In the data rows, zero lies at 7.5, halfway between 7 and 8.
Here is a table of points, one per row:
[10 7 6 7 8 4 4 3 4 6 6 5 6 5 5 9 8 12 6 5 14 10 7 5 10 10
 6 5 11 12 6 8 4 5 6 6 8 6 8 8 9 10 4 8 6 2 5]
[4 6 9 8 9 12 7 10 2 8 7 7 7 14 9 7 5 9 9 9 7 11 5 6 10 5
 5 7 11 6 6 12 9 9 7 3 13 8 5 5 3 6 7 9 6 9 8]
[11 5 7 6 6 5 7 3 8 5 10 9 11 9 10 8 6 2 7 2 7 11 3 6 8 5
 9 7 7 9 10 1 7 5 10 6 9 6 8 9 3 5 6 11 7 7 7]
[11 6 6 10 11 7 9 9 7 5 11 13 8 5 9 6 4 13 2 6 6 6 4 5 6 11
 10 8 7 4 10 8 7 9 8 5 8 7 9 6 6 7 9 10 3 13 10]
[12 10 6 9 9 5 8 9 9 5 7 5 8 9 9 11 8 8 6 11 2 7 7 6 9 11
 6 8 6 11 9 4 5 10 6 3 5 10 5 11 4 12 3 8 11 9 6]
[4 10 9 10 7 3 7 10 9 6 5 10 10 9 2 8 8 8 9 6 9 7 6 7 7 5
 8 4 7 5 6 5 3 8 10 5 1 7 6 7 6 4 7 6 5 10 10]
[6 8 5 4 8 12 12 10 6 10 5 5 10 9 7 9 4 6 6 9 6 5 7 7 7 9
 10 9 12 5 12 3 7 7 8 5 6 15 10 9 11 6 3 7 8 4 8]
[6 7 11 6 5 6 13 2 7 12 3 6 9 9 10 6 8 5 2 10 9 9 10 4 10 8
 5 7 5 4 11 8 7 5 5 6 7 2 9 6 6 11 9 6 9 10 3]
[10 8 8 13 5 9 11 4 7 2 5 4 10 13 7 8 6 11 6 9 8 9 8 10 3 4
 12 5 2 10 8 6 9 7 11 9 11 7 8 8 8 7 8 3 6 3 7]
[2 10 5 3 13 6 9 6 10 4 8 9 11 4 5 7 5 10 9 8 7 8 3 5 6 11
 6 7 6 8 7 5 9 8 4 9 14 3 5 7 7 7 4 3 8 10 10]
[6 7 11 8 3 7 11 10 6 8 9 6 6 6 7 11 15 9 6 6 6 6 10 7 14 9
 8 6 8 8 10 7 13 10 7 7 8 10 5 5 7 4 3 5 6 8 9]
[7 11 7 8 2 7 7 10 7 7 8 9 9 4 11 10 4 8 5 11 7 8 5 6 8 4
 2 6 8 9 2 6 7 10 7 9 6 9 14 6 5 9 13 6 8 2 11]
[10 5 4 11 7 8 9 5 13 13 5 9 6 12 0 6 8 6 9 6 7 9 8 3 9 9
 8 9 8 9 8 9 8 13 6 6 6 4 12 6 6 8 7 9 7 4 5]
[7 7 10 7 7 5 3 9 8 6 1 5 11 10 7 7 9 5 5 5 5 7 10 7 8 9
 6 10 11 4 6 10 10 9 9 8 14 8 11 10 10 7 10 9 13 9 7]
[10 6 9 5 11 8 8 8 9 6 7 6 11 6 9 5 9 10 6 8 6 6 7 11 7 6
 2 9 8 8 7 10 9 3 14 6 3 4 5 8 10 7 8 10 6 4 10]
[12 8 9 10 9 9 6 8 11 4 6 10 4 5 6 7 0 5 10 4 9 8 11 7 12 7
 7 7 5 3 9 6 10 3 7 8 8 8 3 8 10 9 7 4 7 6 6]
[5 7 4 9 4 7 9 6 6 5 5 11 9 6 5 11 8 6 6 6 7 5 6 10 2 8
 9 8 7 7 8 12 10 7 2 7 5 7 2 8 8 11 11 12 9 4 8]
[10 7 9 7 8 4 9 5 5 7 8 6 9 10 5 3 6 9 11 6 4 7 9 6 5 13
 7 3 10 9 9 5 7 4 4 14 8 14 8 7 3 10 10 8 5 9 8]
[5 5 7 11 8 6 7 6 6 12 8 1 3 3 5 6 3 5 7 8 5 12 13 8 6 9
 6 9 6 9 4 5 9 9 10 5 7 7 4 7 4 4 9 9 9 7 11]
[7 12 11 4 11 8 11 6 7 4 8 4 5 7 7 2 12 9 14 7 5 6 7 6 8 2
 11 7 10 5 6 5 4 10 5 6 7 5 6 6 9 10 10 9 10 6 8]
[5 8 10 8 5 9 6 11 6 10 8 6 5 7 6 3 9 10 9 8 9 8 1 4 7 11
 9 7 6 8 8 7 12 4 8 8 3 10 8 12 5 5 10 5 10 5 4]
[5 11 9 6 6 13 5 6 9 7 4 8 8 8 12 6 8 6 6 4 11 11 10 7 6 10
 11 14 9 11 2 8 8 7 5 4 6 7 8 10 7 10 9 6 2 12 10]
[8 4 2 6 13 4 10 6 10 9 6 7 5 5 8 8 10 3 7 10 7 2 6 3 7 4
 10 2 7 8 4 13 10 4 10 6 6 9 9 9 8 7 7 7 4 10 9]
[3 7 5 7 9 5 8 6 6 11 7 11 6 11 6 5 8 10 9 8 7 0 7 11 13 7
 7 10 3 11 9 2 6 8 5 6 9 6 7 9 10 6 12 9 6 7 10]
[7 8 5 9 5 4 9 8 6 1 11 2 8 7 7 2 4 8 6 7 7 8 8 8 12 7
 8 13 6 6 6 12 7 7 5 12 4 6 10 9 8 4 2 9 9 8 5]
[7 6 11 8 6 5 10 12 10 11 5 10 6 7 9 7 6 8 14 11 10 8 7 11 5 5
 10 8 13 8 10 5 12 9 9 10 7 3 9 9 6 13 3 11 5 8 9]
[6 8 7 8 9 4 8 10 3 6 10 7 8 8 5 7 7 0 8 9 6 11 8 10 6 7
 6 10 8 13 11 7 9 6 8 3 6 7 12 1 11 7 10 4 7 10 5]
[11 10 4 7 10 6 7 12 6 10 8 7 7 8 8 9 12 6 7 11 11 13 5 9 6 8
 6 11 6 0 9 6 5 11 7 11 10 9 4 11 6 7 11 9 3 6 5]
[11 10 7 2 5 11 8 8 3 8 9 10 9 5 4 7 7 5 11 10 7 6 13 6 4 8
 6 3 5 9 6 8 6 9 9 8 8 3 7 13 8 3 6 12 7 10 6]
[7 6 11 3 7 8 3 8 11 4 13 5 5 9 4 9 7 7 2 11 5 7 9 11 7 8
 9 4 6 7 7 4 9 5 6 7 8 7 11 10 9 11 7 8 3 8 5]
[7 10 9 6 6 7 9 6 9 8 3 13 5 3 8 6 9 10 6 8 6 12 4 13 11 5
 9 5 7 9 9 9 8 10 9 7 7 12 7 8 9 5 8 8 12 9 4]
[12 6 8 10 9 10 6 2 7 10 10 4 9 7 5 11 6 10 9 7 6 7 6 15 9 6
 8 6 13 6 8 8 7 6 3 6 7 5 8 11 7 6 10 1 10 10 7]
[8 9 8 6 9 4 8 4 6 9 9 12 9 9 9 11 7 6 11 7 7 8 10 12 9 12
 10 11 5 4 0 9 9 7 10 5 6 9 8 6 8 7 7 7 7 5 2]
[7 0 6 7 6 9 9 9 9 4 11 10 10 4 5 6 12 11 11 10 11 7 10 7 6 5
 7 11 8 5 4 3 6 6 7 6 7 10 8 6 10 10 8 8 12 10 8]
[8 8 9 8 7 9 3 5 5 13 11 6 11 9 8 5 8 6 3 5 9 6 5 7 10 5
 11 8 6 8 3 8 10 12 11 12 9 9 4 5 9 13 8 7 9 11 8]
[9 8 4 6 10 11 2 10 4 6 4 8 5 7 9 7 10 7 7 5 9 2 9 9 6 4
 7 9 6 5 9 5 8 8 8 10 8 6 12 3 0 9 5 7 10 8 5]
[3 10 9 13 11 12 11 7 6 8 11 7 6 7 9 10 9 5 6 4 11 6 6 10 8 10
 2 2 10 7 7 8 8 9 10 10 7 8 10 10 9 11 7 11 9 8 6]
[6 6 5 13 8 8 2 3 6 9 6 9 10 4 11 5 10 9 11 14 8 7 11 6 8 8
 8 6 4 5 14 10 9 8 9 5 5 7 11 10 10 8 6 10 6 6 12]
[12 9 6 6 5 8 7 5 7 8 8 10 1 11 10 6 12 4 7 5 5 7 6 8 4 9
 3 12 8 4 7 11 8 8 6 8 9 8 6 5 8 7 5 4 7 6 13]
[10 9 13 8 10 8 8 9 9 5 9 10 7 9 6 9 8 7 5 10 11 8 11 7 10 9
 14 9 6 11 9 11 5 5 8 9 9 10 9 7 4 7 8 8 12 4 12]
[6 7 4 0 4 8 8 8 10 8 9 5 8 7 7 12 5 11 12 4 6 8 8 8 9 7
 9 6 4 7 12 14 5 7 13 8 7 8 7 5 7 10 10 6 8 9 11]
[6 12 4 11 7 11 5 9 7 11 7 8 6 10 7 12 9 11 7 7 4 11 9 6 6 3
 6 9 8 7 6 6 7 2 5 13 8 8 9 7 13 6 4 10 8 11 9]
[5 5 6 6 10 8 5 10 8 10 11 11 11 9 13 5 8 6 4 3 5 10 14 5 6 6
 10 6 10 9 9 9 6 12 4 9 8 8 4 10 8 7 7 4 9 4 5]
[8 4 6 6 8 6 7 4 5 4 6 8 3 14 9 10 3 7 7 13 12 8 8 5 9 8
 6 7 9 9 7 5 9 11 8 10 2 7 3 5 9 7 10 7 11 10 8]
[8 12 9 7 6 5 6 6 14 9 10 7 8 7 8 4 7 12 7 10 12 2 8 7 1 6
 5 9 9 8 10 10 7 7 9 4 12 11 4 6 6 5 7 7 7 9 4]
[9 7 4 8 3 12 8 11 13 6 6 7 10 7 10 5 10 5 10 11 6 5 5 8 10 12
 9 4 10 10 8 9 6 5 10 9 9 2 5 3 9 4 10 8 5 9 5]
[4 4 13 12 8 9 6 8 7 7 6 9 4 5 11 12 7 7 9 6 3 6 6 6 5 6
 6 11 7 10 7 7 0 8 10 12 9 7 8 8 7 8 8 6 6 8 4]
[10 6 10 8 9 8 9 12 9 11 6 4 9 7 13 10 8 6 9 4 11 9 5 9 5 8
 5 5 1 9 4 7 5 9 1 7 8 10 10 3 11 5 6 10 7 8 10]
These points spread out most along one direction. Take the direction at right angles to it along which they spread out most. Go by this last direction. Where along it does each point below lie, from 0 to 99? 50 is the average, and the first point above lies past it. One standard deviation of the points above along it is 16.
[10 7 6 7 8 4 4 3 4 6 6 5 6 5 5 9 8 12 6 5 14 10 7 5 10 10
 6 5 11 12 6 8 4 5 6 6 8 6 8 8 9 10 4 8 6 2 5] 80
[3 7 5 7 9 5 8 6 6 11 7 11 6 11 6 5 8 10 9 8 7 0 7 11 13 7
 7 10 3 11 9 2 6 8 5 6 9 6 7 9 10 6 12 9 6 7 10] 43
[7 7 10 7 7 5 3 9 8 6 1 5 11 10 7 7 9 5 5 5 5 7 10 7 8 9
 6 10 11 4 6 10 10 9 9 8 14 8 11 10 10 7 10 9 13 9 7] 52
[3 10 9 13 11 12 11 7 6 8 11 7 6 7 9 10 9 5 6 4 11 6 6 10 8 10
 2 2 10 7 7 8 8 9 10 10 7 8 10 10 9 11 7 11 9 8 6] 40
[8 9 8 6 9 4 8 4 6 9 9 12 9 9 9 11 7 6 11 7 7 8 10 12 9 12
 10 11 5 4 0 9 9 7 10 5 6 9 8 6 8 7 7 7 7 5 2] 60
[6 7 11 6 5 6 13 2 7 12 3 6 9 9 10 6 8 5 2 10 9 9 10 4 10 8
 5 7 5 4 11 8 7 5 5 6 7 2 9 6 6 11 9 6 9 10 3] 69
[11 6 6 10 11 7 9 9 7 5 11 13 8 5 9 6 4 13 2 6 6 6 4 5 6 11
 10 8 7 4 10 8 7 9 8 5 8 7 9 6 6 7 9 10 3 13 10] 38
[7 0 6 7 6 9 9 9 9 4 11 10 10 4 5 6 12 11 11 10 11 7 10 7 6 5
 7 11 8 5 4 3 6 6 7 6 7 10 8 6 10 10 8 8 12 10 8] 34
[5 8 10 8 5 9 6 11 6 10 8 6 5 7 6 3 9 10 9 8 9 8 1 4 7 11
 9 7 6 8 8 7 12 4 8 8 3 10 8 12 5 5 10 5 10 5 4] 55
[7 12 11 4 11 8 11 6 7 4 8 4 5 7 7 2 12 9 14 7 5 6 7 6 8 2
 11 7 10 5 6 5 4 10 5 6 7 5 6 6 9 10 10 9 10 6 8] 40
[6 8 5 4 8 12 12 10 6 10 5 5 10 9 7 9 4 6 6 9 6 5 7 7 7 9
 10 9 12 5 12 3 7 7 8 5 6 15 10 9 11 6 3 7 8 4 8] 51
